In the rows, 128 means zero.
One turn sends every row of this set to another row. A few are shown first. Where does it send the rows asked after them?
Q288: [ 92 159 132 122 127 108 129 136 130 141 109 147 118 179 120 126 111 123]
Q318: [130  95 147 135 119 122 105 143 128 107 125 143 127 108 131 161 103 127]
Q491: [137 109 143 132 151 107 107 150 129 162 128 129 126 104 136 144 144 119]
Q561: [ 96 181 120 126 111 109 141 116 136 124 128 142 115 165 135 124 124 116]
Q960: [165 128 122 129 124 119 160 104 123 134 134 128 109 153 131 109 167 117]
Q150: [139 122 130 143 103 130 113 112 125  98 131 149 130  91 121 138 122 145]
Q778: [172 134 125 133 125 122 172 127 115 139 134 120 113 162 113 122 152 129]
Q697: [146 117 160 124 130 164 134 139 160 107 136 114 133 109 143 133 132 118]
Q68: [153 104 136 122 141 110 160 127 120 156 137 122 106 165 136 128 148 112]
Q873: [148 121 161 125 131 162 149 151 151 119 145 107 133 112 132 143 120 131]
Q613: [ 88 157 131 119 127 107 122 125 135 138 108 152 116 174 129 120 119 117]
Q571: [ 86 158 130 119 129 105 132 125 130 148 118 147 114 173 127 123 114 125]
Q964: [102 148 109 116 124 126 142 131 132 119 126 139 126 182 125 121  88 116]
Q803: [163 159 123 149 120 125 127 145 128 124 133 123 134  94 120 141 155 127]
Q948: [144 127 132 146 104 132 124 130 117 103 131 143 133  97 107 148 111 155]
Q320: [176 133 126 135 120 129 151 127 124 118 114 130 116 164 117 115 162 112]
Q935: [102 154 105 117 122 125 147 120 128 126 131 141 126 176 121 113  92 127]
Q675: [102 183 122 129 110 114 138 127 135 116 118 143 118 171 127 127 122 115]
Q329: [158 101 137 123 137 116 140 126 130 135 117 131 109 168 140 119 158  96]
Q905: [141 112 144 134 150 110 109 162 126 161 124 127 129 110 128 150 137 122]
Q732: [149 114 162 125 137 169 129 141 151 125 121 123 139 112 115 120 128 145]
Q402: [165 108 140 127 137 119 152 150 121 140 116 124 113 177 121 133 142 108]
Q277: [120  91 144 131 121 115 111 125 127 119 141 142 121  98 143 157 108 130]
Q52: [ 99 150 103 115 121 125 139 108 134 120 130 146 124 172 130 106 100 119]
Q586: [106 153 106 118 120 130 136 122 133 113 119 146 128 178 121 110  95 119]
Q879: [ 96 145 107 113 125 121 144 118 132 126 136 140 122 175 134 117  92 117]
Q212: [140 109 158 120 139 162 128 119 153 130 131 125 134 102 131 111 137 141]
Q302: [ 99 144 108 115 123 124 134 119 137 115 124 145 124 177 134 114  96 108]
Q967: [159 158 122 147 122 121 133 138 126 133 144 121 130  90 124 141 155 131]
Q189: [142 113 159 121 140 161 143 132 144 142 140 117 134 106 120 121 125 156]
Q80: [139 117 158 120 133 156 148 129 155 124 156 109 128 102 148 135 129 128]
Q54: [141 110 144 134 149 111 100 158 132 153 117 131 128 109 132 144 143 114]
Q157: [159 155 122 147 120 122 125 133 131 125 138 126 131  89 128 136 161 123]
Q27: [126  96 146 134 122 117 121 143 120 124 141 137 124 106 129 167  96 140]
Q566: [135 123 129 142 107 125 130 112 118 114 147 141 128  88 118 143 115 158]
Q568: [ 99 184 121 128 112 111 148 127 131 126 128 139 116 169 126 130 117 123]

Q948 moves to Q27
Q568 moves to Q571
Where do these go?
Q80 moves to Q212
Q491 moves to Q157
Q68 moves to Q960
Q879 moves to Q52

One turn sends every row of this set to another row. A few are shown first. Where does it send the rows asked after them?
Q769: [133 142 129 109 107 148 114 102 130 150 103 119 107 107 101 131 111]
Q220: [ 90 118 138 144 128 137 136 137 155 126 142 142 130 122 120  97 134]
Q484: [138 103 154 163 126 103 143 120 122 102 153 118 131 131 122 102 131]
Q999: [138 119 127 119 125 103  98 103 111  92  95 121 112 157 139 119 128]
Q23: [122 129 124 135 142  99  94 135 112 135 110 151 124 117 167 101 153]
Q227: [121 111 157 150 109 108 140 130 112 141  71 122 138 128 131 155 126]
Q587: [106 144 140 119  95 120 122 144 121 103 115  97 119 104 135 137 106]
Q176: [141 128 138 129 105 132 138 114 128 133 106 104 137 136  89 159 145]
Q367: [155 100 143 131 135 100 132 133 116 124 151  89 131 128 125 100 120]
Q520: [146 118 128 130 120 103 122  92 104 118  76 112 117 111 146 136 148]
Q201: [115 142 142 121 123 127 114 160 148 145 142 139 111 136 100 133 142]
Q921: [156 125 145 128 141 123 150 119  89 126 100 144 138 134 153 142 162]
Q745: [119 146 133  88 127 130 115 130 138 151 132 140 136 142 101 136 119]
Q241: [141  95 151 132 159 153 139 139 111 147 111 118 128 114 129  94 107]
Q342: [117 132 140 141 101  98 153 125 120 130 131 125 145 102  89 136 145]
Q876: [132 112 118 140 142 100 107 167 108 114 121 148 113 131 149 117 104]
Q359: [130  99 138 133 148 160 149 135 107 137 124 136 112  97 109 111 107]
Q51: [158  97 154 121 160 143 144 143 131 137 115 127 127 108 131 107 101]
Q420: [155  89 138 125 155 145 138 122 120 131 111 155 132 130 143 114 100]
Q748: [155 107 154 147 134 105 127 117 131 120 143  94 123 122 123  86 119]
Q53: [125 149 151 138 151 105 121 120  89 123 100 158 111 109 145 108 152]
Q180: [117 125 146 140 126  96 132 147 118 172 128 159 119 132 136 126 153]
Q76: [106 120 126  89 119 147 124 114 142 127  98 126 112 110 104 130 112]
Q105: [101 144 148 137 116  89 124 142  98 162 124 140 131 115 111 125 123]
Q211: [123 124 130 114 126 146 117 124 135  92  81 103 135 108 125 144 138]
Q682: [141 121 147 152 142 117 141 135  87 121  81 161 146 131 134 134 140]
Q120: [121 114 107 114 141 136 120 124 109 128 140 129  78 131 123 100 141]
Q522: [115 138 167 145 105 101 152 146 124 119 118 120 126  94 116 145 136]
Q898: [164 143 121 110 115 137 119  94 109 140  96 134 118 131 148 134 113]
Q305: [120 124 132 119 119 126  90 116 118 103  97 106 144 154 154 120 122]
Q617: [142 147 143 125 117 150 165 113  96 141 120 129 117 113 121 140 154]
Q126: [136  98 121 129 119 100 113 122 119 109 151 100 123 123 123 105  99]
Q780: [118 136 161 151 106 117 133 130 119 104 106 122 156 147 162 128 130]
Q283: [125 149 142 101 148 121 100 119 138  89 120 140 125 141 140 113 145]
Q543: [132 147 115 113 143 138  83 138 139 117 124 138 109 120 127 110 146]
Q260: [160 126 121 154 131 107 136 126 133 148 140 170 137 127 123 113 129]

Q53 moves to Q283
Q23 moves to Q543
Q220 moves to Q260
Where do these go?
Q342 moves to Q682
Q898 moves to Q587
Q241 moves to Q748
Q921 moves to Q305
Q126 moves to Q359
Q227 moves to Q520

One turn sends every row of this set to another row. A few are shown first. Where does it send the rows asked after them?
Q608: [ 91 158 146 152 164 126 129 102 120 144  75  91 117 112 116 166 140 115
 161 161 134]
Q774: [142 135 149 147 152 103 172 113 104 100 111 114 104  72 111 148 171 146
 153 154 136]
Q231: [112 183 141 111 139  88 103 106 112 107 108  98 137 117 115 149 156  88
 159 163 132]
Q412: [125 203 149 167 162 130 156 120 124  97 104 104 106 100 129 173 168 131
 151 141 161]
Q249: [119 194 133 147 157 110 100 131 121 108 107 130  57 107 124 150 146 111
 153 138 121]
Q533: [138 175 150 147 159 102 151 150 132 116 133 117  91 117  96 168 164 161
 142 141 139]
Q14: [124 163 139 129 146 112 143  99 113 112  95 153  86  78 144 154 192  96
 145 134 117]
Q899: [124 125 170 143 122 113 128 119 116 101  89 128 110 146 112 188 145 128
 150 132  98]
Q250: [120 174 160 154 130  74 145 122  93 116 100 139 139  82 139 152 120 107
 156 158 117]
Q925: [113 164 144 161 123 104 124 144 138 114 135 164 156 111 104 131 153 119
 138 142 106]
Q40: [120 155 144 141 167  92 171 109 109  74 126 137 132 103 111 157 185  99
 148 150 148]
Q936: [128 142 151 137 126  98 145 137 116  92 146 144  88 108  99 134 185 114
 141 132 103]
Q988: [111 182 140 163 147 115 134 116 129  96 128 133 182 110 118 163 154 105
 161 156 118]
Q619: [114 158 158 128 136 106 119 143 169 128 109  85 123 124 116 136 179 104
 146 154 135]
Q764: [104 209 144 158 154 118 118 118 119  80 108 146  87 112 146 151 144 102
 153 139 138]
Q772: [117 121 147 150 130 108 134 123 129 102 107 131  54 110 124 130 156 113
 163 151 128]
Q770: [128 194 163 155 158 114 167 136 132  90 134 129 123 115 124 173 166 153
 143 140 145]
Q919: [105 162 159 148 146 112 139 123 102 100  96 126 132 134 100 160 177  80
 143  96 105]
Q974: [ 99 174 146 146 138 101 127 119 116 138  92 176 140 100 119 153 159 108
 118 141 115]
Q240: [106 150 158 145 159 118 160  92 111  85  97 116  89 111 142 185 171  94
 159 158 133]
Q200: [ 97 172 136 157 136 131 103 116 152 110 120 119 136 134 129 159 150  87
 180 153 107]
Q552: [101 152 153 165 141 131 127 126 133 117 122  76 128 133  99 157 139 122
 176 159 115]
Q83: [108 209 147 161 177 110 151 125 113 108  97 140  96  95 136 154 160 111
 140 126 152]
Q799: [139 173 141 145 142 108 116 142 144  90 140 123  86 127 110 156 145 156
 160 156 132]
Q798: [133 169 148 122  98  89 126 122 141 136 117 146 134 114 147 156 156 119
 167 151 120]
Q124: [146 140 124 146 146 102 107 115 117 111  74 134 129  83 114 126 147 119
 170 122 117]
Q218: [109 158 163 151 145 108 148 129 102 148  96 129 133  86  97 154 152 147
 117 143 108]
Q579: [116 150 170 153 159 129 123 115 125  88  78 117 125 101 146 160 143 110
 162 122  74]
Q264: [125 183 142 136 159  94 111 145 137 101 135 155  77 114 122 141 141 138
 150 140 110]
Q835: [118 187 164 149  98 110 144 128 112 108 128  97 148 107 121 129 164 106
 161 133 128]
Q123: [113 148 134 139 162 109 127 117 155  81 119 146  95 103 146 128 176  83
 169 147 120]
Q71: [122 131 151 173 124 111 148 116 110 106  65 130 128 123 107 148 150 117
 155 122 156]
Q440: [103 169 175 156 166  97 136 142 119 110  95  72 126  87 116 143 149  94
 132 157 114]
Q866: [111 152 165 129 159  76 121 136 140 136  87 124 105 110 135 179 143  99
 132 173 106]
Q743: [110 127 143 137 167  83 120 130 129  93  99 139 132 146  92 138 145 100
 159 127 126]
Q729: [124 130 156 154 178 113 147 129 161  96  86 119 156 109 130 138 156 127
 168 127 125]
Q405: [129 136 164 149 155 116 155 129 134  70 145 100 103 103 120 153 168 128
 167 156  98]
Q190: [114 148 183 171 118  90 163 159 142 137 103 126 118 104 134 149 144 117
 136 148 121]
Q77: [ 99 145 152 147 143 121 117 129 133 163  84 117  93 101 111 136 144 134
 141 145 107]
Q57: [151 151 145 130 142 118 132 124 131 120 100 120 142 102 110 166 188 128
 156 105  89]

Q936 moves to Q14
Q974 moves to Q218
Where do these go?
Q231 moves to Q835
Q71 moves to Q899
Q533 moves to Q249

One turn sends every row of this set to another row. A few are shown first. Where does it send the rows asked after them?
Q657: [ 86 102 141 127 121 117 112 168 112 141 140 152 119 122  91 126 122 133
 142]
Q300: [104 134 133  96 137 151 156 159 141 102 118 142 121 161 149 163 139 148
 127]
Q242: [114 122 105 117 148 125 103 166 106  97 147 153 105 102 106 113 137 145
 137]
Q272: [ 70 110 119 119 141 116 110 161 103 113 145 159 120 131 101 112 141 133
 118]
Q975: [107 126 141 106 143 134 166 158 131 110 118 147 115 169 147 155 141 133
 136]
Q807: [119 177 185 125 117 130 138 130 138 111 159 109 117 144  91 131 158 161
 126]
Q361: [ 87 127 135 107 141 143 155 170 135 108 116 146 132 160 147 156 147 147
 135]
Q574: [ 93 129 133  99 143 149 156 163 135 101 118 151 118 159 154 155 144 148
 126]
Q203: [ 89  97 138 119 129 125 117 175 103 125 133 161 113 121  99 124 132 132
 148]
Q655: [105 104 106 127 136 106 100 176 113 120 149 144 108 120 111 113 134 149
 130]
Q744: [115 130 130 105 150 132 163 159 128 106 118 138 116 164 150 157 140 134
 137]
Q456: [115 174 182 125 128 126 128 121 146 103 163 105 101 138 108 119 147 173
 132]
Q476: [127 181 174 125 126 126 135 132 135 108 158  98 120 138  94 134 159 162
 128]
Q912: [114 175 186 130 125 131 131 151 139 131 154  94 124 133 106 120 150 168
 119]
Q909: [127 180 176 120 134 135 128 145 136 120 155  90 111 127 115 121 147 170
 112]
Q473: [111 108 113 109 148 124 110 172  97 109 134 144 105 106 110 128 130 135
 144]
Q994: [103 135 127 102 140 145 154 166 139 104 117 132 133 158 145 166 141 148
 134]
Q363: [108 172 185 132 126 121 129 127 147 109 161 103 113 140 102 120 149 172
 138]
Q171: [118 119 107 111 147 117 101 162 103 119 142 129 106 102 107 130 119 137
 135]
Q973: [116 176 175 128 132 121 125 127 143 103 162  95 111 135 106 122 149 173
 137]
Q765: [107 127 135 111 146 129 165 164 129 111 117 139 126 167 145 157 143 133
 142]
Q602: [118 175 192 121 122 140 133 141 140 126 155 106 105 135 112 117 146 168
 109]
Q647: [100 112 133 114 128 137 113 156 115 103 149 183  86 117 104 107 133 142
 127]
Q144: [104 175 176 124 120 129 142 137 149 125 170 100  95 146 122 110 154 156
 125]
Q96: [ 97 132 123 102 150 143 152 168 132 100 117 139 128 155 153 158 146 149
 132]
Q632: [ 96 130 139 104 132 148 157 165 142 109 117 142 131 163 142 164 141 147
 132]
Q398: [ 89 110 129 133 128 122 111 173 112 115 146 166 122 116  90 111 142 141
 147]
Q358: [ 92  97 128 128 120 112 108 172 119 128 149 165  99 132 106 108 132 146
 127]
Q738: [110 105 113 114 132 118 104 163 116 114 151 160  82 124 119 108 128 149
 117]
Q179: [117 173 178 138 124 148 132 136 145 110 153  94 106 146  98 120 149 163
 132]
Q610: [ 77 112 121 109 140 125 111 152 104 106 147 168  99 131 108 110 136 134
 108]
Q365: [ 84 117 105 112 152 118 106 158 100 103 146 151 110 123 109 114 139 135
 113]
Q976: [115 181 161 122 130 126 138 139 144 119 170  88  97 138 126 112 154 157
 127]
Q175: [105 103 134 102 133 137 116 160 104 111 137 170  81 117 113 122 125 134
 131]
Q690: [106 110 138 102 126 135 111 146 113 123 145 166  75 118 110 122 113 135
 118]
Q345: [129 181 177 118 124 133 136 125 136 105 160 108 107 140  98 132 156 162
 120]
Q817: [121 175 174 138 128 147 129 136 143 108 153  90 107 143  99 120 149 164
 133]
Q911: [104 176 169 131 124 122 140 146 146 128 168  89 111 143 117 112 157 156
 134]
Q581: [121 175 176 135 126 150 131 133 143 107 154  94 101 144 101 119 148 164
 129]

Q398 moves to Q647
Q581 moves to Q817
Q655 moves to Q358
Where do these go?
Q473 moves to Q203
Q610 moves to Q365
Q345 moves to Q476
Q300 moves to Q994
Q690 moves to Q171
Q96 moves to Q361
Q363 moves to Q456
Q976 moves to Q911
Q602 moves to Q909
Q765 moves to Q975

One turn sends every row of this set to another row. A few are shown first. Where does it send the rows asked after them?
Q641: [209  95 144 139 104  84 122 152 120 132 162 122  99 153 138 166 120 153
 108 118 157 106 133 118 124 138 121  90 113]
Q963: [151 105 136 148  94 118 148 129 176 118 172 112 104 119 142 185 143 126
 110 129 148 114 124 120  95 145  96  66 129]
Q823: [166 135 149 154 114  73 118 119 148 149 155 139 100 168 141 211 126 125
 111 117 117 110 145 129 131 132 119  91 130]
Q322: [162 142 123 156  50  97  97 155 142 116 174 142 106 113 134 167  73 108
  99 148 146  92 154 103 128 154 143  85  98]
Q385: [151 145 147 148 103 121 114 168 168 134 154 123  97 122 147 192 114  72
 105 113 145 133 143 152 147 129 138 118 125]
Q418: [156 150 130 174 118 108 127 110 162 152 140 137  89 117 137 152 156 133
 121  97 168 135 131 106 142 152 103 106 119]
Q500: [156 179 142 197  93 101 116 102 159 122 157 126 107  84 144 132 115 130
 108 121 107 102 151 119 129 135 119  89 127]
Q639: [169 127 146 186  49 100 150 141 161 120 128 109 122 162 142 118 120 133
 121 132 145  92 161 144 123 128 105  85 134]
Q673: [147 132 107 180  54 114 111 143 127 117 153 138  86 149 144 179 120 105
 103 122 153 123 136  86 148 144 149 126 133]
Q246: [152 119 123 165  61 108 110 138 145 142 150 124 137 111 159 154 108  94
 103  79 153  86 131 146 140 168 153 106 102]
Q95: [202 163 160 173  59 104 155 142 143 138 153 125  84 107 106 161 116 130
 116 140 124  90 142 121 164 109 108  87 134]
Q590: [214 126 120 159  70 112 113 134 183 128 151 130 146 142 142 159 139 142
 102 118 131  88 116 143 143 140 139 106 132]
Q251: [141 120 138 180  75  96 143 110 120 155 164 130  82 129 147 199 114 104
 129 124 155 118 167 124 142 138 109 130 111]
Q956: [189 114 133 192  76  96 106 154 169 112 153 144 115 117 138 124 123 121
  94 119 140 124 146 126 138  82 149  85 104]
Q990: [166 106 159 154  56 103 113 111 169 164 130 120 122 122 136 143 135 133
 113 118 142 124 134 115 129 103  77 107 123]
Q693: [171 146 144 231  95 130 119 153 160 150 151 122 113 102 143 191 113  84
 106 120 127 107 143 121 129 132 128  75 102]
Q434: [166 154 132 192  64  89  80 174 129 117 119 135 102 102 128 153 118 111
 115 101 137 105 153 112 104 116 121 105 133]
Q806: [180 148 142 139  72  98 162 154 127 132 179 116 117 109 154 158 121 164
 113 117 132  96 132 150 123 112 124  72 120]
Q432: [158 126 153 163  78 151 110 142 159 163 164 128 100 140 182 158  94 120
 102 116 160 116 120 128 103 159 108  93 117]
Q728: [168 167 121 161  58 102 136 140 141 123 139  92 106 114 111 139  99  99
 110 122 157  79 152  97 139 129 106  91  86]

Q500 moves to Q590
Q639 moves to Q963
Q728 moves to Q806
Where do these go?
Q251 moves to Q322
Q432 moves to Q693

